In the rows, zero is written as 128.
Families of rows that turns and mirrors carry onto each other, the same ones carrying the whole set onto itself: the rest of each named row's family, in list order:
5 families of 8 rows:
K_668: [159 148 116 149 133 112 137 142 130 133 142  91 108 153 145  97 116 135
 106 147]
K_248: [145 137 106 118 114 123 137 133  96 130 138 129 136 104 131 137 155 119
 160 117]
K_699: [169 160 132 140 110 121 111 162 112 125 147 109 124 143 142 104 150 131
 131 129]
K_238: [182 141 135 109 105 128 130 133 139 127 131 140 136 143 139 110 163 128
 136 143]
K_191: [114 104 130 146 134 138 155 125 114 141 122 135  92 139 144 125 101 173
 125 137]
K_466: [111  99 115 127 122 136 152 111 106 145 118 148  98 124 137 139 115 160
 140 124]
K_275: [161 156 116 131 102 120 119 149 106 130 147 117 135 120 134 121 160 116
 149 120]
K_109: [115 116 121 141 128 115 148 120  93 115 127 125  78 148 136 109  92 152
 122 135]
K_288: [154 142 145 134 146 128 149 133 125 133 140 112 122 163 132 109 135 134
  94 164]
K_149: [174 151 112 130 124 114 130 140 143 140 141  93 128 139 153  96 138 121
 124 143]
K_449: [140 117 129 117  96 132 140 119 110 107 128 169 114 117 116 128 133 126
 157 134]
K_507: [162 158 143 136 110 132 103 141 142 149 142 105 121 132 156 108 132 134
 119 139]
K_829: [173 138 109 106 111 116 127 127 140 138 132 111 137 118 151  99 150 117
 148 134]
K_700: [120 110 132 134 115 132 152 115  98 106 131 159 103 121 109 130 114 129
 143 142]
K_260: [126 116 111 111 132 124 155 124  85 130 129 140 127 104 131 136 143 138
 161 124]
K_222: [157 151 128 119  97 128  99 123 138 155 137 116 128 121 148 122 146 119
 134 127]
K_840: [123 110 108 110 106 133 135 106 111 151 118 148 114 113 134 142 135 138
 149 117]
K_304: [143 112 116  98  95 119 104 124 121 126 114 134 130 121 135 110 160 133
 139 117]
K_697: [142 133 116 108  97 131 113 110 122 155 125 135 126 111 139 135 148 121
 147 117]
K_230: [154 121 111  93 103 117 131 108 125 129 124 132 127 108 148 107 142 125
 166 123]
K_475: [162 130 123  99 117 111  97 132 138 129 126 120 137 115 147 106 158 133
 119 132]
K_387: [119  97 112 115  91 126 120 117 101 118 110 140 114 131 130 119 147 142
 153 115]
K_397: [139 133 151 137 148 121 139 155  97 118 136 117 102 158 146  98 121 174
 113 140]
K_767: [114 109 121 167 120 122 157 120  99 110 127 116  98 146 145 136 110 154
 135 145]
K_530: [128 128 144 146 149 129 160 128 108 122 141 117 109 154 121 119 115 137
  97 164]
K_858: [115 114 138 144 138 129 160 117  97 113 136 137 101 137 110 127 107 132
 118 154]
K_867: [116 104 120 118 119 117 145 104  91 112 120 143  89 131 136 113 103 150
 148 125]
K_366: [168 131 127 106  93 132 131 126 129 113 127 160 126 127 129 119 154 126
 154 133]
K_963: [155 144 132 149 149 107 133 137 134 122 143  96 120 131 159 121 122 150
 104 161]
K_442: [108  96 116 144  99 128 143 115  94 110 113 134 101 142 135 131 127 150
 149 125]
K_251: [179 146 140 119 128 127 136 137 137 134 137 119 131 159 138 106 155 131
 109 155]
K_12: [132 107 116  96 107 117 138 102 104 119 117 147 107 112 141 112 125 137
 164 120]
K_646: [131 125 144 156 137 139 139 139 128 138 132 115  96 148 151 111  98 172
 111 145]
K_68: [134 133 120 156 138 112 145 133 111 122 138 104  85 158 138 103  98 146
 107 144]
K_10: [160 153 147 142 126 122 117 166 106 118 143 108 108 156 148  93 134 154
 116 135]
K_270: [134 131 129 168 141 116 151 128 115 115 138 102 104 141 156 135 107 156
 115 158]
K_776: [116 107 127 115 150 123 166 128  81 124 125 139 114 119 137 127 127 160
 146 127]
K_229: [151 145 150 152 127 134 121 143 139 142 140 102 108 144 156 104 112 152
 109 147]
K_122: [168 145 131 120 139 105 112 138 142 129 142 104 134 122 156 113 143 142
 104 150]
K_215: [122 112 142 125 154 123 158 141  85 119 129 130 102 141 141 111 118 177
 127 136]

Same family as K_238: K_288, K_449, K_700, K_530, K_858, K_366, K_251
Same family as K_963: K_304, K_475, K_387, K_767, K_442, K_270, K_122
Same family as K_248: K_699, K_275, K_260, K_397, K_10, K_776, K_215

